Look-ups in named tables: a row name and a column name give one cell, copied from the table.

burunan.tsv
	bavud	libov	buluv	muz	mivega	ruk
lolebak	209	149	149	64	190	155
zupafe	81	93	130	150	87	189
bemo	207	121	180	210	98	105
pifig	48	138	102	109	107	92

buluv of pifig = 102
ruk of pifig = 92
ruk of bemo = 105
ruk of lolebak = 155
mivega of pifig = 107
bavud of pifig = 48
bavud of lolebak = 209
buluv of bemo = 180
bavud of bemo = 207
libov of bemo = 121
mivega of zupafe = 87
buluv of zupafe = 130
libov of pifig = 138
buluv of lolebak = 149
libov of lolebak = 149
ruk of zupafe = 189
muz of pifig = 109
Row with the largest muz: bemo

tek =
|  | korifi | suduko | ruribis | dur | kipipo |
|---|---|---|---|---|---|
| sen | 1.80 | 0.97 | 5.45 | -5.14 | 0.25 |
| zoreres | -1.69 | -2.41 | 2.94 | -3.07 | 5.89 |
| tidagib | 2.64 | 3.65 | -0.92 | -5.87 | 0.89 |
| vetu | -2.23 | -4.70 | 3.84 | -0.54 | 4.93 |
| sazo | 3.39 | 2.54 | 0.90 | 1.30 | -8.53 |
| gali | -6.47 | 2.68 | 8.85 | -2.62 | -2.89 |

What is the suduko of zoreres in tek?
-2.41
What is the korifi of vetu in tek?
-2.23
What is the kipipo of sazo in tek?
-8.53
What is the suduko of sazo in tek?
2.54
What is the dur of vetu in tek?
-0.54
What is the dur of gali in tek?
-2.62
What is the kipipo of sen in tek?
0.25
What is the dur of sazo in tek?
1.30
What is the suduko of sen in tek?
0.97
What is the kipipo of gali in tek?
-2.89
What is the dur of tidagib in tek?
-5.87
What is the dur of sen in tek?
-5.14
What is the kipipo of tidagib in tek?
0.89
What is the suduko of gali in tek?
2.68
What is the ruribis of sazo in tek?
0.90
What is the kipipo of vetu in tek?
4.93
What is the ruribis of tidagib in tek?
-0.92
What is the ruribis of zoreres in tek?
2.94
What is the suduko of tidagib in tek?
3.65

lipateb =
	rem	nub	moso	pib	fidugiz	dum	mit	gup	puzizo
safiz	166	87	133	103	157	85	27	117	158
nemole	118	130	143	95	70	75	132	215	80
tusu	25	140	86	162	138	88	93	110	155
zavabop	164	115	99	126	109	138	95	64	161
vut	65	101	138	117	133	114	110	67	162
vub	123	100	109	127	20	85	120	160	67
raf	126	81	149	74	142	132	95	99	32
kofol	136	112	129	132	90	132	78	153	136
bim	87	130	131	168	145	153	145	78	71

moso of bim = 131
rem of bim = 87
rem of kofol = 136
puzizo of vut = 162
mit of raf = 95
pib of tusu = 162
gup of vub = 160
puzizo of safiz = 158
gup of raf = 99
dum of safiz = 85
gup of bim = 78
mit of tusu = 93
gup of vut = 67
moso of kofol = 129
moso of zavabop = 99
puzizo of bim = 71
Row with the largest nub: tusu

zaz:
|  | paf | latosu | rupa |
|---|---|---|---|
| pap | 33146 | 21755 | 52859 |
| somi | 43167 | 38739 | 66559 |
| tuke | 64011 | 73374 | 78990 |
| runu | 68502 | 82961 | 75988 |
| sok | 69954 | 79857 | 76898 |
| bigunup | 36095 | 24405 | 48587 |
| pugif | 28405 | 65669 | 32936 |
| vafun | 70527 | 74784 | 71915 |
| fuz | 54521 | 93978 | 62639 |
| bim | 41338 | 70876 | 43711 |

What is the latosu of somi in zaz? 38739
What is the paf of vafun in zaz? 70527
What is the latosu of runu in zaz? 82961
What is the latosu of vafun in zaz? 74784
What is the rupa of pugif in zaz? 32936
What is the rupa of bigunup in zaz? 48587
What is the paf of bim in zaz? 41338
What is the rupa of runu in zaz? 75988
What is the latosu of fuz in zaz? 93978
What is the latosu of bigunup in zaz? 24405
What is the paf of runu in zaz? 68502
What is the latosu of tuke in zaz? 73374
What is the rupa of vafun in zaz? 71915
What is the paf of bigunup in zaz? 36095
What is the paf of pap in zaz? 33146
What is the paf of tuke in zaz? 64011
Row with the largest rupa: tuke

